One vector is turned by the same rotation once a tick. Each row is the vector after some number of ticks, and that number follows the row.
The counts run from 0 to 291.
[176  92 123 143 116 148  81 101 100  95 120 156 127  72 141 139 145  94
  99 121  92 151 130 134 123 126 102 125 153 121 143 139 100 133 154 168
 120 103 144 135 125  90 145 119 150 183  94  86  97 114 160 101 112 164
  68 153 108  96  73 149  61 108 145 105 113 144 105 108 118 139 132 159
 125 137 118 106 140 144 114 145 164] | 27
[126 152 124 163 112 133 105  88  91 104  98 154 147 106 150 121 131  90
 125 133 139 117  93 172 113 137 132 173 133 137 144 140 151 119 153 162
 122 123 130 154 116  64 162  75 145 169 112 120  90  93 150 163 109 146
  83 154 108 113 130 124  86 134 151  67 104 130 141 146  98 127 114 163
 102 147 134 144 117 142 135 168 155] | 283
[144 131 111 142 103 142  80 109  97  85  82 148 105  76 125 125 122 103
 126 153  99 128 118 129  91 143 115 137 141 141 137 132 112 144 158 149
 104 110 114 162 128  82 121 143 173 166 112 114 112  87 129 149 112 155
  86 136  75  75 108 116  64 116 121  91 114 122  96 136 120 170 126 156
 155 137 168 139  98 143  86 138 164] | 6
[110 101 115 146 109 134 114  85 104 108 103 148 152 139 152 103 126  64
 147 103 112 149 140 129 135 140 119 158 150 115 133 109 109  88 164 161
 112  97 123 152  99 108 147  97 170 180 117  97 100 115 187 136  89 159
  92 153  79 108 110 114  47 132 136  81 108 122 134 146 130 124 132 143
 134 138 129 137 108 120 146 168 173] | 142
[109 135 134 150 107 121  99 104  94  92 114 153 134 132 135 117 127  87
 127 113 103 144 114 127 115 114 145 173 147 122 136 114 140 115 155 147
 112 111 147 156  98 110 139 103 170 184 140 112 121  75 162 157  98 168
 112 159  74  89 132  96  76 124 118  84  95 124 159 163 118 143 142 141
 142 140 140 155  84 130 138 174 172] | 144
[133 101 116 158  96 157  99 112  89 113  64 124 140  81 153 136 116 105
 131 127 117 119 131 154 114 145  93 150 130 141 153 128  80 118 166 146
 133 106 109 131 113 100 125 104 168 162  93 110 109 129 178 130 115 147
  90 138  88  97  75 147  44 152 113 106  99 109  91 143 138 130 132 162
 148 152 131 120 127 116 124 155 158] | 202
[153 101 115 157  93 164  75 113 100  84  94 126 128  60 136 135 132 108
  89 137 108 123 149 157 106 127  76 118 142 120 142 131  89 125 139 151
 129 118 140 153 118 103 121 113 169 186  85 115 110 106 166 123 112 163
  77 130  80  89  98 124  85 127 135 102 125 138  89 118 112 132 157 156
 139 110 130 106 125 146 109 145 185] | 228
[139 118 112 172 103 145  90 115 136 111 126 143 152  68 148 142 143 125
 127 143 114 161  92 162 130 126 126 134 119 134 143 142 109 124 163 182
 111 120 158 155 132  92 162 101 120 153 107 105  90  89 182 104 106 137
  68 151 117  83 109 156  91 123 120 106  94 131 143 141 122 144 124 148
  96 129 117 145 134 152 132 183 197] | 287
[156 111 102 146 114 155  78 110 124  76  98 144 148  92 170 144 135 151
 137 136  91 162 127 154 114 146 115 116 133 114 114 101 124 115 163 153
 129 115 145 173 146  87 150 119 133 149 111 106 117  94 176 151  83 156
  41 149  83 112 152  89  94 110 101 116  87 129 152 149 112 147 133 135
 111 123 133 132 128 137 157 153 191] | 113
[132 154 122 158 116 129 104  80  85  95 104 143 150 130 125 124 116  78
 138 125 120 118  86 126 104 138 123 173 138 142 149 121 131 138 149 163
 133  96 127 140 109 107 137  93 195 165 121  78 118  90 159 148 115 171
  90 163  81  92  80 112  61 131 151  89 109 114 136 144 110 117 129 168
 122 154 151 114 107 140 142 161 143] | 162
[144  95 124 153 100 146 106  90 108 118  91 144 130  95 130 116 133  80
 108 135 115 147 112 154 150 136  90 147 136 123 130 143 112 124 155 154
 108  81 123 140 119  96 158 105 144 185  85  96  86 134 161 110 113 153
  74 146 114  98  86 153  98 141 139  86 100 145 111 111 108 125 114 149
 115 132 121 128 125 152 149 178 178] | 262
[118 123 126 172  93 130 114  99  87 130  88 151 129  91 140 145 125  96
  90 108 124 143 102 169 142 119 106 162 122 134 143 149 107 110 156 164
 133  91 126 137 138  82 150  69 141 194  87  94  89 128 166 108 144 164
  95 163 113  99  78 158  88 130 123  93  96 135 146 116 118 119 115 155
 118 159 108 114 140 146 161 184 160] | 62
[135 116  89 141 101 149  85  94  85 105  80 138 150 111 155 128 118 109
 104 102 119 149 166 158 133 147 104 108 115 114 114 118 122  95 167 141
 161 106 129 157 122  82 145  95 149 175  96 111 101 111 163 144  71 156
  71 145  71 109 156  96  76 115 119 103  96 149 134 141  99 130 123 136
 142 138 132 127 132 112 180 155 167] | 115
[150  89 140 151 120 143  83 140 115  69  91 139  90  73 129 160 133 153
 118 163  71 141 118 156 108 119 110 126 141 127 146 130 103 148 143 153
 124  89 144 147 132  91 135 121 148 190 120  99 148 114 153 135 115 158
  58 142  85  96 118 115  95 104 110 119  83 142 109 129 127 150 141 152
 118 109 124 138 104 150 127 142 161] | 233
[ 91 123 116 178  76 137  72 106 137 103  81 128 115  66 142 145 160 131
 110 158 116 149  99 170 128 133  87 121 115 136 145 128 105 135 187 159
 139 133 163 164 155  95 140  57 136 163 114 112 103  99 153 120 116 142
  54 127  90  94 136 111 111 118  93 107 114 138 120 137 139 138 116 144
 115 130 115 147  96 159 139 165 177] | 72
[147 106 146 153 145 139  87 127 110  75 109 162 109  93 145 162 139 114
  85 118  83 144 120 166 120 102 126 142 162 109 136 137 132 113 149 174
 113 106 172 149 138  90 156  96 129 218 114 108 133 107 153 120 105 173
  76 157  89 111 107 106  96 115 128 107  82 152 134 151 112 154 103 155
  93 136 115 155 134 138 137 140 153] | 251
[152 117 106 147 108 135 102  83  76 112 102 161 147 114 132 134 105 113
 115  78 125 169 143 157 137 134 120 131 121 116 124 122 119 100 142 147
 133  85 118 150 118 107 147 144 150 175  81  89  95 100 173 126 103 172
  92 172  95  92 117 116  80 113 126  85  72 133 174 137 106 116 135 149
 133 144 131 123 147 129 177 183 176] | 122
[117 108 115 146  80 147  77  86 100  94  85 123 143 104 148 101 112 117
 109 120 138 139 143 158 110 148 109 139 129 108 127  99 103 100 172 145
 138 142 117 171 111  79 143 117 166 171 100 122  93  78 159 144  84 151
  82 126  61  88 163  97  78 115 121  78 112 121 133 162 112 129 127 137
 132 123 133 124 117 135 120 150 179] | 108
[169 132 102 154 111 127 100  80  84  91  97 164 151 103 135 125 108 117
 138 104 109 147 122 138 121 141 128 118 121 121 117 118 126 112 158 139
 132  86 108 159 129  95 164 149 156 153  88  88  96 104 169 155  97 175
  71 160  94  96 120 101  87 120 137  89  83 134 153 121  99 131 140 147
 131 124 162 118 122 127 170 163 175] | 121
[ 99 111 141 160  97 138 100  98  90 101 104 130 131 113 132 111 138  77
  90 126 126 133 111 174 123 117 106 187 139 125 147 141 126 117 143 166
 111 105 153 140  94  96 151  91 170 195  99 105 112 112 150 138 114 158
  87 147  97  88 103 141 100 140 132  61  88 131 131 139 124 128 123 158
  99 137 117 151 110 152 136 166 172] | 264
[145 118 122 146 122 120  90  94 113 100  89 151 126 113 173 129 139 112
 127 151  95 146  92 171 108 134 124 157 155 127 127 139 141 118 161 167
 146 111 125 158 138  66 151  85 137 177 109  91 117 114 140 161 105 146
  53 146  90 125 126 101  85 124 135  97  99 143 122 144 115 127  90 160
  89 161 128 125 128 154 159 157 138] | 276
[108 142 140 170 104 131 103 147  84  95  68 148 107  74 145 139 117 119
 115 136 114 117 108 149  97 115 114 167 132 141 149 132 100 151 151 136
 112 108 123 153 125  98 109 103 176 173 128 126 122  81 150 155 142 144
 114 143  80  91 116 133  68 116 105  95  82 117 122 161 139 169 159 168
 159 133 138 169  86 128  99 155 142] | 205
[106 123 109 164 106 154  79 150  89  97  75 155 102  63 141 168 135 139
 107 142 110 124 156 146 104 118  98 120 114 125 142 125  96 141 160 144
 137 118 133 151 130  97 108  71 155 185 121 150 141  97 147 149  99 129
  99 140  66  93 132 110  67 107 111 122 106 134 112 145 129 171 142 149
 159 132 120 173  92 126 118 128 156] | 212
[121 136  91 166  88 156  73 113 109  92 101 130 143  59 130 161 143 126
 123 154 128 135 124 154 109 142  89 110  93 132 135 140  91 160 158 157
 163 113 164 134 141 113 103  63 177 146 118 100 131  93 150 122 121 141
  90 154  95  86  94 131  80 114 100 146 116 140 104 138 119 160 146 161
 148 152 116 125 110 135 140 144 169] | 193
[158 113  94 153 111 156  93 108  86 102  91 160 125  86 135 129 148  73
 135 128  99 133 143 147 135 123 104 130 121 128 144 135  98 133 154 151
 109  70 122 139 113 100 143 105 163 182 106 117  97 147 153 128 102 143
  89 160 106  98  84 152  49 124 148 112 112 144 100  87 109 136 142 164
 150 140 137 143 106 134 133 148 179] | 20
[150 116 118 166  98 143  79 104 112  95  89 151 103  87 136 150 122 180
 132 151 124 138 107 154  93 126 106 111 114 146 144 102 112 139 161 164
 143 107 121 160 139  87 165 102 146 151 120 123 110 108 166 148 101 130
  74 133  75  81 161 113  77 116 125 120  87 129 132 144  99 143 121 137
  77 127  98 132 132 157 156 164 169] | 93
[103 126 130 166 107 153  74 143  90  93  86 134 125  68 153 144 128 118
  86 109 108 120 158 158 103 121  98 136 127 120 130 140  96 127 149 147
 144 133 141 147 128  96 101  83 159 191 120 125 140  89 151 139 112 143
 105 147  79 105 118 132  82 114 102 118 108 147 105 161 134 156 142 156
 172 149 120 164 118 118 125 131 154] | 211
[160 117 121 160 114 157  82 128 108  96  73 152 123  60 158 157 114 134
 118 135  96 127 120 134  98 122 104 131 158 136 139 119  84 128 162 159
 133 132 108 139 153  82 115 127 145 162 103 106 112  94 175 112 125 159
  76 150  74 108  85 132  56 108 112 118 107 109 108 147 129 157 116 161
 139 136 146 115 148 130  93 154 155] | 208
[125 107 129 148  96 122 102  99 122  93  88 159 113  97 154 105 145  84
 147 169  86 111 104 141 118 123 111 153 148 139 152 131 112 132 164 155
 113  76 123 138 120  69 147  83 154 176 122 115 102 133 156 156 112 151
  60 138  97 107  96 124  73 136 151  82 107 134  98 111 123 123 126 157
 114 141 132 134  83 151 109 164 168] | 40
[130 118 143 152 100 141  82 115  69  91  77 152  86  85 123 130 121 118
  63 113 116 124 142 161  90 114  94 126 138 123 140 124  99 137 136 149
 141 125 137 148 121  87 129 103 186 205 100 124 130  92 130 134 118 155
 112 137  53  86 125 116  81 112 141  90 120 144 101 134 100 134 134 157
 131 137 112 136 116 138 125 136 149] | 230
[107 133 116 177 104 127 103 120 111  95  80 149 129  80 152 165 130 148
 134 147 102 149 100 183 137 121 117 149 116 134 134 142 134 130 179 143
 137  81 140 150 172  87 144  72 113 162 115 123 107 121 155 154 123 151
  60 148 106 111 130 128 113 118  86 105  73 132 157 152 125 146 104 155
 121 134 143 152 110 138 162 169 164] | 78
[115 143  93 145 106 142  76  94 115 107  86 147 150 105 165 141 139 106
 128 133 123 140 115 138 126 152  98 133 121 134 128 127 107 129 187 153
 151 115 148 131 136 100 102  53 165 158 114  77 116 101 144 122 104 161
  76 167  87 121  96 113  53 133 112 141 129 135  99 148 134 143 106 146
 153 175 152 112 127 120 170 143 144] | 175
[130 105 163 147 118 133  84 131  80  94  85 159  70  80 111 149 125 130
  72 121  97 140 138 151  88  93 110 128 136 133 159 117  98 147 132 152
 127 107 131 147 110  91 123 110 170 216 120 119 147  95 145 144 116 160
 113 147  55  88 122 121  82 113 123  97  94 134 109 142 113 155 134 152
 118 133  99 152 103 140 133 145 142] | 231
[121 124 127 153 106 156  88 124  96  74  86 123 108  81 132 132 131 111
 134 155  97 128 133 140 108 130 113 162 146 137 147 134 113 142 146 145
 103 118 139 150 114  97 120 131 184 171 117 119 134  86 151 147 107 153
  93 135  87  83 117 122  65 119 113  91 109 120 107 144 131 162 158 158
 150 128 164 148  77 136  81 145 173] | 5
[ 97 134 130 171 108 130  87 133 103  97  77 145 119  98 155 159 132 150
 115 146 106 137 103 181 127 108 132 170 142 142 132 145 141 121 166 152
 139 102 146 152 156  82 145  65 124 175 124 109 122 116 150 169 127 147
  68 143  95 119 125 109 108 127  97  95  73 124 163 165 122 135 103 154
 104 134 121 148 122 143 160 148 155] | 77
[129 136 122 153  80 109  82 103 109 111  84 147  99  88 139 131 128 130
 107 155 129 131  64 158 101 125 106 141 122 148 148 130 105 133 156 155
 133 131 118 162 151  65 157  99 151 161 103 114  84  86 147 126 142 155
  88 126  77  90 121 131  84 112 125  99 129 115 124 132 102 133  98 148
 101 136 123 120 118 170 123 182 151] | 67
[115 133 130 156 125 131  99 127 126  94 113 160 118 101 137 155 126 132
 149 159  85 150  86 130  94 111 131 148 141 131 138 110 110 151 163 175
 135 105 158 145 138 117 123  86 166 148 147 101 140  77 161 131 125 138
  86 183  78 105 106 114  46 119 102 135  95 121 123 176 137 167 121 148
 110 152 113 150 109 134 141 159 141] | 172
[120 138 114 181 115 137  88 127  88  90  67 138 121  73 128 165 119 146
 140 155 103 139  98 151 108 115 114 148 115 150 142 143 106 168 149 140
 148  77 130 137 154  98 106  89 160 151 119  98 143 104 165 154 136 156
  86 152  97  93  73 126  83 107  86 129  75 128 116 150 138 163 149 172
 146 147 156 135  89 126 146 145 147] | 199
[ 99 143 106 181 113 157  87 139 112  90 116 139 153  75 137 161 140  99
 124 126 122 119 114 145 119 114 118 169 125 129 158 138  93 126 150 170
 122 118 154 129 121 124 123  78 168 168 133 135 124  89 173 134 113 138
 104 169  98  87  91 143  61 140 116 120  87 110 132 171 134 152 135 144
 140 150 116 161 113 129 109 161 177] | 185
[143 114 126 140 100 149  73 106  84  86  90 123 113  69 136 119 120  99
  74 115 117 104 152 163 102 124  77 133 126 123 148 131  90 124 147 146
 136 135 138 144 122  85 126 115 175 191  92 118 107  91 134 130 118 172
  86 130  65  86 115 121  85 130 142  93 132 141  89 123 107 129 150 154
 140 124 128 115 123 141 109 136 168] | 229
[142 107  97 176 100 165  97 133  98  87  83 144 131  59 144 159 134 111
 144 144 107 114 148 148 117 112  99 136 128 141 151 129  92 137 150 137
 125  75 121 131 126 106 139 101 153 184 120 141 118 142 175 150  90 133
  92 143  97  90 106 142  67 124 129 115  86 135  88 108 121 155 166 157
 143 115 119 154 101 131 120 159 183] | 220
[116 127 129 146  96 119  65 120 103  89  94 148  83  89 126 135 158 112
  91 142  93 149 131 141 104 108 111 122 121 130 144 129 112 164 126 175
 121 101 173 146 126  92 135  76 167 192 124 107 138  99 129 135 120 142
 108 151  82  66 117 130  82 102 131 103 108 152 107 109 115 156 147 154
 121 143 106 166  85 159 120 151 149] | 31
[114 134 141 165 114 111  94 121  92 113  87 176 110  97 154 153 144  90
  92 115  89 150  95 157 130 108 130 152 146 121 144 162 130 117 155 151
 104  87 140 154 143  79 130  77 121 200 105 101 109  96 134 130 149 163
  96 173  96 112  89 140  91 113 115  82  88 143 151 131 127 144 120 162
 133 153 143 165 112 139 131 160 145] | 43
[104 114 122 162 117 135 106  98 101  93 113 142 144 134 150 102 120  63
 132 110 111 138 124 133 118 131 129 177 160 113 128 108 125  99 157 154
 116 110 136 155  94 117 142  97 185 196 130 102 107  93 173 155  96 170
 101 163  81 101 124 118  59 135 136  69  98 127 149 171 121 122 140 142
 139 139 134 141 106 117 143 159 163] | 143
